Read these off the row that follows.
1) Give the entry just right of -1.2.
2) Give the minimum.
3) Give the entry just left of the largest entry.
[ 0.9  1.6  1.2 -1.5 -1.5 -1.6 -1.3  0.8 -1.3 -1.7 -1.4  0.8  0.9 -1.2
  0.9 -1.3]
1) 0.9
2) -1.7
3) 0.9

[299 302 322 498 174 558 453 806 407 211 610 415 660 508]
Read off the minimum.
Answer: 174
Read off the entry just right of 610.
Answer: 415
The entry just right of 211: 610

array([803, 605, 482, 397, 280, 579, 212])
The maximum: 803
What is the smallest entry? 212
The entry just left of 280: 397

Read these off the array that follows. Counting starts at 0.
1) What is the entry directly above the largest entry?
2) What is the entry in the bottom-left corner?
3) What is the bottom-right entry?
4) What is the entry just right of the largest entry?
5) What is the entry in row 0 and column 0?
6) What is the entry just left of the smallest entry?
7) What is the entry in the top-right corner?
8) What is the entry just right of 114?
111  120  140  118  149  122  109  115  112  138  124  116  135  112  136  108
128  128  141  116  156  114  126  104   85  115  128  131  139  122  131  130
 57   61  178  201  180  202   34  222  213  203   66   44  196   66  207   55
1) 104
2) 57
3) 55
4) 213
5) 111
6) 202
7) 108
8) 126

Read these off the table that follows.
1) Give the 2nd entry, reading row by row.
2) Give the entry in the bottom-right corner.
3) Give the bottom-left entry.
4) Give the third entry in reading order.
5) Give the fifth entry in reading order.
6) Give the entry just right of 8.
7) Give the entry directly below the largest entry.
8) Give the entry just right of the smallest entry.
[[4 5 3 4 5 5 4]
 [6 2 6 2 2 2 6]
 [3 7 2 6 7 5 3]
 [5 3 5 3 4 4 5]
 [5 3 5 3 3 3 5]
 [7 1 7 2 2 2 6]
 [7 0 8 1 1 1 7]
 [4 5 3 4 5 5 4]
 [4 6 3 6 6 5 3]
 [6 3 5 3 3 3 6]
 [4 5 4 4 5 4 4]
 [7 1 7 1 1 2 7]
 [7 1 7 1 1 2 7]
 [3 6 3 5 6 6 3]
 [6 3 5 3 3 3 5]
 [4 6 3 5 6 5 3]]
1) 5
2) 3
3) 4
4) 3
5) 5
6) 1
7) 3
8) 8

Questions about the array below. Counting starts at 0.
1) Find the entry directly below -.17.
2) Find the entry in the bottom-left corner.
3) Find the top entry of the column that holds the smallest entry.
4) Find the entry at row 1, column 0.
5) Find the entry in the bottom-right corner.
6) Find the entry in row 0 and column 2.
7) Find the entry in row 1 and column 1.
8) Find the entry at row 0, column 0.
[[-.14, -.34, .30, .00, -.33, .20],
 [-.45, -.19, .44, .12, -.25, -.12],
 [-.17, -.24, .25, -.16, -.58, .21],
 [-.28, -.28, .27, .21, -.35, -.20],
 [.00, .30, -.61, .01, .46, .08],
 [-.51, -.29, .54, .35, -.23, -.43],
 [-.13, -.08, .36, .25, -.15, -.70],
 [.06, -.22, .36, .00, -.30, -.40],
 [.19, .28, -.18, -.07, .39, .07],
 [.06, .51, -.34, -.11, .34, .15],
 [-.26, -.09, .51, -.03, -.53, .24],
 [.09, .22, -.32, .12, .29, .27],
 [-.36, -.48, .27, -.08, -.34, -.20],
 [-.12, .40, -.47, -.02, .20, .20],
 [-.16, -.27, .23, .22, -.21, -.28],
 [-.25, -.30, .55, .18, -.22, -.22]]
1) -.28
2) -.25
3) .20
4) -.45
5) -.22
6) .30
7) -.19
8) -.14

grid =
169  141  113  100  140  145  124   97  113  102  121   41   50
163   65   80   81   74   93  109   34   68  120  130   81  130
 75  188  207  183  108  130  131  159  182  141  143  143   72
186  124  117  118   99   85  113  119  116   94   97   67    4
106  133  139  113  159  110  113  139  171  102  118  142  102
 79   97   88   94  134  148  136  167  143  178  162  180  119
135  207  203  168  142  155   93   89   40   72   43   89   57
 76  135  157  217  179  176  210  155  145  135  143  157  140
The entry in the bottom-right corner is 140
Give the entry in the top-right corner.
Answer: 50
The 2nd smallest entry is 34
Give the top-left entry.
Answer: 169
The bottom-left entry: 76
The smallest entry in the first column: 75
The entry directly above the smallest entry -> 72
The entry just left of the largest entry is 157
The entry directly above the largest entry is 168
Give the third entry from the end, reading row by row.
Answer: 143
The second entry, reading row by row is 141
The second entry from the end, reading row by row -> 157
Give the entry directly below 148.
Answer: 155
Give the smallest entry in the first row.
Answer: 41
The entry just left of the smallest entry: 67
Give the entry directly below 167.
Answer: 89
The 4th entry, reading row by row: 100
The entry directly above 57 -> 119
The entry directly below 171: 143
Give the largest entry.
Answer: 217
Give the entry directly above 117.
Answer: 207
The second entry on the diagonal from the top-right corner: 81
The entry directly below the smallest entry -> 102
Give the smallest entry in the last column.
Answer: 4
Give the fifth entry from the end, reading row by row.
Answer: 145
The entry directly above 79 is 106
The fourth entry from the end, reading row by row -> 135

B = [[-1.2, -0.8, -0.1, -0.4, -0.4], [0.0, -0.6, -0.1, -0.6, -0.4], [-0.2, -0.7, 1.3, -1.1, -0.4], [0.3, -0.7, -0.7, -0.3, -0.5], [0.3, -0.3, -1.5, -0.4, -0.4]]
The entry just right of -1.2 is -0.8
What is the entry just right of the centre entry?
Answer: -1.1
What is the centre entry?
Answer: 1.3
What is the entry just left of the largest entry?
Answer: -0.7
The entry just right of the smallest entry -> -0.4
What is the entry just left of -0.8?
Answer: -1.2

Questions about the array below. Indices start at 0.
1) Which number is the entry in row 2 and column 0?
2) Which number is the bottom-right entry?
3) Which number is the entry in row 0 and column 1?
4) Which number is the minimum?
5) Which number is the bottom entry of the column that holds the largest entry?
6) Which number is the entry just right of the largest entry?
[[4576 5591 6995 3476]
 [2720 8892 3374 6938]
 [4576 5591 6995 3476]
 [5503 3940 7900 4169]
 [5503 3940 7900 6246]
 [3184 8067 7900 4861]
 [5040 4765 3374 6938]
 [5040 4765 4280 7631]
 [3184 8067 3374 5553]
 [5503 3940 5185 2784]
 [3648 7241 3374 4861]]
1) 4576
2) 4861
3) 5591
4) 2720
5) 7241
6) 3374
